(in the rows, 128 means zero)
A state moves one step at a time under one of 7 hidden systems, and each row is a state written as 18 numbers. Each run below is a few steps of one system.
N, seq 1:
[[136 127 142 121 147  98  84 144 197 174 147  67 109 119 131 125 109 160]
 [111 106 119 163 171  80 143 131 175 112 156 115 156 105 190 145 104 145]
 [155 122 162 178 112 127 140 126 189  96 116 182 171  90 137 131 141 120]
 [143 137 203  93 100 136 142 146 181 110 101 103 158 132 103 119 172 137]
 [110 114 117  85 131 109 176 172 143  93  95  85 100 136 166 141 160 117]
 [104 115  94 151 121 150 134 183 118 125  65 164  94  90 139 166 143 128]
 [ 94 122 110 127 124 170 111 156 128 149  92 127 177 123  52 160 132 147]
 [100 126  64 103 105  85 105 143 151 120 109  86 163 164  91 116 111  95]
 [ 93 123 109 145 114  91  39 150 138 104 119 139  99 131 160 108 115  84]]
W, seq 2, 9 rows:
[[ 68 150 138 123  89 158 149 121  47 122 128 138 173 133 140 122 123 139]
 [137 166 106  99 128 141 142 103  55  72 148 167 123 137  93 129 137  99]
 [184 136 127 102 133 147 115 112  91 152 120 147  52 152  78 116 149 118]
 [130  92 119 124 162 152 111 109  98 202 143  99  84 164 131 126 106 157]
 [112 106  87 174 130 144 137  86  99 169 167 142 152 130 167 120  73 130]
 [141 162 152 165  79 138 115  86 108 133 156 178 179 113 113  99 106 121]
 [158 171 198  93 120 123 118  86 111 105 177 122 132 151 103  94 140 124]
 [167 133 158 101 147 127 160 103 104 130 164 114  50 138 179 108 140 127]
 [140 117 148 151 141 166 176 128  89 183 126 139  89 101 169 146 129 181]]
S, seq 3 (9 x 18):
[[117 111  92 138 131 105 145 181 155 174  67 107 127 111 104 163 133 169]
 [ 80 104 103 147 118  69 112 165 144 115  65 128 175 144 118 150 136 132]
 [103  99 107 149 120 107  71 148 164  75  88 159 150 140 124 128 139  73]
 [122 114 106 115 123 172  73 147 198  96 129 113 122 116 119 125 121  78]
 [117 147  75 110 149 135 107 157 185 124 170  68 116  92 138 136  92 124]
 [128 157  90 155 161  71 101 147 162 142 159 112 130  81 126 151  93 156]
 [155 121 148 168 161  65 105 122 187 135 128 143 164 111 101 147 125 160]
 [158  81 168 145 129  85 131 121 216 118 108 123 152 146 147 120 150 124]
 [124  99 153 140 115 126 142 162 196 111 104 112 104 111 205 123 145 108]]
L, seq 4 (9 x 18):
[[137  60 125 179 156 164 127 120 169 106 109 176 138 125 156 145 131 103]
 [123 141 143 127  48 182 139 147 181 134 108 119 159  97 128 107 134 109]
 [ 63 163 119  87 121 104 127 174 128 104 131  63 147 122 144 136 127 142]
 [123 131  84 142 193  87 111 158 126  88 118 151  91  97 135 179 127 131]
 [173 111 149 153 128 152 101 144 183 163  86 161 110 103  77 144 147 140]
 [115  87 138 112 108 130 119 134 192 163 110  61 168 166 114 113 123 130]
 [ 69 103  84 155 125  97 115 139 136 107 135 116 149 128 201 125  95 103]
 [105 149 149 159 131 165 101 146 128  86 128 182 141  64 138 151 137 128]
 [155 157 152  81 134 149 136 152 190  98 125 102 137 108  65 141 158 125]]
B, seq 5:
[[124 156 111 166 137  83 108 114  95 181 164 126 107 104 154 122  80 165]
 [128 109 144 153 183 118 138  71 109 124 180 145 187 148 126 140 105 150]
 [177  96 168 144  95 132 154  79 152 119 125 163 153 164 141  88 144  92]
 [110 140 205 110  77 149 127 132 110 134 125 110 103 133 184  87 151 128]
 [106 152 125  93 151 159 188 140  84  97 152 107 103 105 175 152 137 141]
 [170 149  89 137 126 129 199 129  88 142 109 169 107  98  98 156 134 147]
 [121 124 140 127 122  95 123 121  75 184  91 131 142 166  73 134 135 171]
 [ 89  73 103 118 149 123 109 111  89 120 108 116 137 205 143 121 125 101]
 [119 109  91 151  91 191  98 113 109 128 132 166 104 128 155 101 110  67]]
B, seq 6:
[[145  72 111 125  88 145 169 104 137 153  99 116 140 189 136  97 129  92]
 [ 77 152 126 135  55 132  99 141  86 132 120 127 113 123 181  87 116 103]
 [102 173 116  98 162 174 130 118  70  85 178 134 130 106 118 150 116 128]
 [211 144 100 110 141 126 165  98 122 131 139 149  91 132  70 128 135 119]
 [147 122 154 136 122  78  97 118 107 201 119 115  85 158 130 104 124 161]
 [ 82  80 123 146 176 131 126 104  99 136 159 110 143 158 196 134 103 139]
 [145 110 109 166  93 181 167  90 131 116 146 180 163 112 153 114 110  88]
 [137 185 188 105  60 145 136 117 110 136 142 120 151 123 101  89 139 137]
 [124 152 144  71 162  88 151 129  80  85 149  96  91 160 140 129 153 132]]
P, seq 7:
[[119 101  94 138 143  82 138 129 200  94 141  98 171 136 160 127 106 103]
 [126 148 160 169  90  91  66 143 183 115 121 153 130  90 159 105 120 113]
 [130 120 204 114 158 153 106 146 190 100 125 119 149 112 116 145 162 149]
 [167 101 104 120 133 104 167 157 210 103  95 111 115 118 134 141 149 106]
 [105 136 133 150  89 104 102 188 159 153  67 130 107  86 147 135 138 145]
 [ 79 100 145 137 158 151 117 165 141 101  88 136 184 123 104 175 147 147]
 [137  92  77 137 104 125 123 140 182 101  84 146 159 146  94 126 132  71]
 [ 93 135 124 117  80 135  45 168 161 146  99 102 113 127 116 106 124 104]
 [ 78 109 109 114 185 153  81 153 162  92 148  96 141 116 130 160 114 124]]
N, seq 8:
[[143 134 114 173 131  74 156 110 151 182 146 123 168 104 134 130  91 173]
 [121 120 179 165 113  65 134  98 132 109 129 154 196 148 150 112 133 135]
 [145 103 191 117 111 146 139 104 141  73 121 151 138 161 150 104 163  86]
 [152 129 157  86 104 195 162 144 134 125 116 110  68 120 150 114 159 112]
 [112 158  96 103 134 159 176 168  91 153 119 102  89  89 133 161 128 168]
 [113 144  69 145 145  95 150 140  78 141 100 154 151 113  79 167 117 156]
 [122 101 114 148 118  86  82 109 110 145  92 159 165 182  71 120 130 117]
 [102  87 139 121 113 135  66 101 131 128 131 107 133 191 150  89 118  85]
 [113 133 119 122 115 182 102 117 135 114 180 112  96 109 194  99  99  88]]
A, seq 9 (9 x 18):
[[ 95 120 109 156 157  93 106 142 111 156 152 110  87 109 204 134  97 155]
 [128 119 122 177 152 171 169 110 133 122 156 168 177  77 148 158 104 148]
 [174 141 167 125  80 126 156  95 170 126 135 136 183 139  84  97 139 116]
 [110 147 180  99 106  58  94 138 117 102 112 103 111 167 150  96 159 124]
 [108 107 127 125 176 145 146 156  94  90 106 146  73 116 184 162 155 131]
 [167 116 108 133 121 201 188 132 135 174 108 140 114  99  95 151 131 147]
 [114 153 111 112  87  98 128 125 117 180 120  87 171 151  71 113 112 153]
 [ 81 122  98 144 144  60  79 129  88  85 117 147 150 161 138 130 120 102]
 [141  87 133 153 149 192  90 115 136  99 119 187 104 126 141 134 136  82]]
A, seq 10, 9 rows:
[[143 154 185 127 153 116 187 127 103 142 148 118 109  97 164 145 144 190]
 [150 123 146 140 139  94 223 118 105 137 102 147 159 133 122 152 151 170]
 [122 102 161 137  87 108 156 125  90 144  58 157 154 167 108 122 162 140]
 [ 72  99 141 106 111 155 117 140  71 118  80 127 141 184 123 125 158 112]
 [105 115  65 102 114 184 133 140  78 114 107 128  93 151 123 127 129  81]
 [133 159  71 114 117 173  93 123  83 162 149 133  85 119  85 120 101 111]
 [131 149  88 129 171 120  83  92 100 151 190 122 126 135  89 132  82 135]
 [157 106 114 169 169  98  98  75 138 136 181 153 129 141 151 115  90 112]
 [148 110 190 168 129 145 112  86 159 145 176 144 137 123 188  94 111 127]]
W, seq 11 (9 x 18):
[[125  96  71 109 156 174 157 148 143 162 134  79  82 128 148 144 112 130]
 [100 138  59 173 105 118 125 148 118 179 115 136 149  89 126 143  85 143]
 [109 149 131 152 139  88  75 116 125 109 133 158 202 130  67 139 114 137]
 [172 115 155 114 134  91  97  92 173  81 147 134 132 167 115  99 144  77]
 [147 117 174 122 107 157 105 143 175 144 129 101  67 123 185  96 141 114]
 [ 89 136 134 122 143 174 157 154 138 146 155  86 128  78 176 155 109 171]
 [133 166  78 141 130  94 196 137 122 112 134 142 172  84 113 160 111 151]
 [150 147 150 132 114  51 122 136 116 115  80 166 143 144  73 134 163 139]
 [122  71 173 109 166 114  99 123 132 103  98 118 111 195 134 128 166 113]]
P, seq 12 (9 x 18):
[[129  74 151 180 160 107 141 135 180 120 114 147 139 112 193 148 133 143]
 [133 115 172 165  70 147 153 138 188 131  92 154 175 101 146 117 146 129]
 [102 147 167  92  86 124 143 170 159  84  81 108 163 129 111 127 170 121]
 [115 134  94 103 135 116 110 179 140  68  79 140  93 117 110 150 162  93]
 [128 115  90 140 137 165  77 167 148 150  81 149  89 106  80 158 131 127]
 [ 96  90  87 131 140 151 109 147 164 175 104  90 166 144  87 152 109 144]
 [ 77 104  70 150 115  87  93 130 154 125 125 108 178 147 151 119  91 101]
 [ 95 132 149 159 116 124  38 117 157  97 155 148 157 121 147 107 106  94]
 [154 129 167 109 154 154  84 112 207  92 171 112 141 120 117 119 130 107]]
L, seq 13:
[[ 85 168 148 128 102 107 137 134  54 132 106 146 177 131  96 133 134 164]
 [140 122 108  97 169 108 124 108  92  69 121 153 136 174  77 143 151  96]
 [174 118 108 121 106 150  89 117 125 142 117 150  48 147 122  96 133  78]
 [112 125 146 115 126 197 116 116 103 195 159  89 102 135 136 116 103 159]
 [119 143  73 140 156 118 169  95 108 134 189 114 178 115 126 142  79 142]
 [154 179 140 162 106  66  99 103 113 106 146 185 146 107 108 111 120 123]
 [152 130 218  99 148 125  97 102 124 106 137 131 116 168 109 109 166 134]
 [168  90 124 104 143 144 180 101 146 127 155 101  81 157 183 110 134  98]
 [127 144 123 155  82 139 180 129  91 179 128 135 105  92 184 115 110 152]]
S, seq 14 (9 x 18):
[[ 86 108 117 101 134  95 162 133 101  96  89 106 186 181 108 142 150 127]
 [122 116  87 141  93 104  85 128 106 103  98 171  93 152 146 103 131  59]
 [ 99 123 144 124 126 220  61 138 134 139 135 130 127 114 106 128 119 114]
 [121 138  66  92 158 144 161 111 136 112 183  75 155 131 111 137  92 117]
 [148 172  93 158 102  67  99 113 115 158 161 141 107 100 136 103  91 130]
 [130 130 208 157 159 128  81 104 139 143 153 146 166 118 107 138 126 177]
 [175  86 146 122 160 110 191  84 165 105 146 125 151 163 144 123 141 115]
 [153 129 150 144  66 129 155 141 150 154 110 132  78 105 194  91 138 114]
 [ 82 149 181 112 141 170 148 168 103 117 118 118 132  92 147 159 153 173]]

Which system made each of these runs?
seq 15, 2 rows:
[[155 101 160 157 127 143  47 118 161 125 117 172  89 135 133 108 136  90]
 [134 102 165 101 140 196 133 136 191 159 141  75 116 128 139 125 131 142]]
 => P
seq 16, 2 rows:
[[ 79 135 108 145 104 179  80 152 105 175 109 131 150 106  90 139 107 150]
 [108 129  70 109 147 128 110 110 135  92 155 112 184 144  77 133 100  93]]
 => A
seq 17, 2 rows:
[[144 177  94 145 140  56  97 113 101 110 169 153 103 108 129 120 102 121]
 [164 121 180 152 186 112  72  90 128 130 155 168 111 137 108 133 133 146]]
 => N
seq 18:
[[ 65 113 168 119 125 183 148 119  93 115 142 110 169 139 177 130 132 133]
 [146 162  87 115 102 145 171 113 127  62 156 152 151 107 123 120 123  73]]
 => P
seq 19 (2 x 18):
[[147 118  98 193 122  67 118 110 156 153 142 153 129 105 170 114  93 124]
 [112 129 225 156 114 140 103 116 133 132 125 156 175 122 140 120 144 157]]
 => L
seq 20 (2 x 18):
[[ 95 161 123 100 103 113 110 186 146 145 118  66  84 102 156 125 128 147]
 [ 89 131  84 148 191 109 121 159 119  91 131 141 138  91 135 183 112 150]]
 => N
seq 21:
[[115 171 199  82 132 133 104 163 129  95 118 112 124 112  95 139 169 155]
 [148 110  90  91 182  97 172 156 142 101 103 103  88 142 117 163 152 131]]
 => A
seq 22:
[[ 77 103 129 151  93 178 107 118 129 101 139 143 163 127 186 104 110  80]
 [100 184 130 104 109 181 128 144 123  74 159 126 135  78 141 133 127 110]]
 => L
seq 23 (2 x 18):
[[130 104  70 116 133 172 162 119 152  94 123 132 176 141  85 145 124  89]
 [124 164  76 121  65  96  79 145 145 150 116 107 115 125 100  94 106  96]]
 => P
seq 24, 2 rows:
[[114 162 136  78 158  86 149 141 112  73 162  84 103 136 163 129 139 126]
 [172 131 109 151 151 114 171 142 113 127 111 177  65  87 145 154 144 140]]
 => A
seq 25, 2 rows:
[[107  84  90 130 180  99  98 126 180  97 144  96 151 155 145 136 106  99]
 [139 121 122 176 104 117  70 128 200 135 146 143 125  95 169 107  97 101]]
 => P
seq 26 (2 x 18):
[[142  93  68 153 142 156 161 105 136 100 152 155 119 121 176 131 104  80]
 [140 162 143 148  58 171 111 144 142 172 103 152 131  91  92 113 127 139]]
 => W
seq 27:
[[ 90  77 118 173 149  97  84 130 164 118 102 143 188 141 128 145 117 122]
 [121 100 139 142  89 148  94 123 205 101 123 127 176 137 134  98 125  76]]
 => N
seq 28, 2 rows:
[[114 161 186 149  71  89 123 153 137 139  85 147 161 103 121 118 150 160]
 [ 93 121 162  96 157 116 135 155 122  65  96 124 164 150 107 159 173 134]]
 => A
seq 29, 2 rows:
[[129  85 102 111 177  92 124 119 150 157 125  79 147 179  90 143 119 150]
 [113  86  93 178 102  86 106 119 148 134 115 146 134 146 191 102 104  90]]
 => W
seq 30 (2 x 18):
[[110  99 168 143 128 100  56 127 181 141 140  99 120 150 176  99 117 120]
 [117 103 165 143 157 153 121 132 193  97 160 118 139 100 197 132 122 123]]
 => P
seq 31 (2 x 18):
[[102 132 115 141 132 161  54 152 170  90 146 132 106  88 160 127 112  91]
 [160 157 119 113 152 168 124 136 200 112 176 106 117  74 112 138 114 123]]
 => A
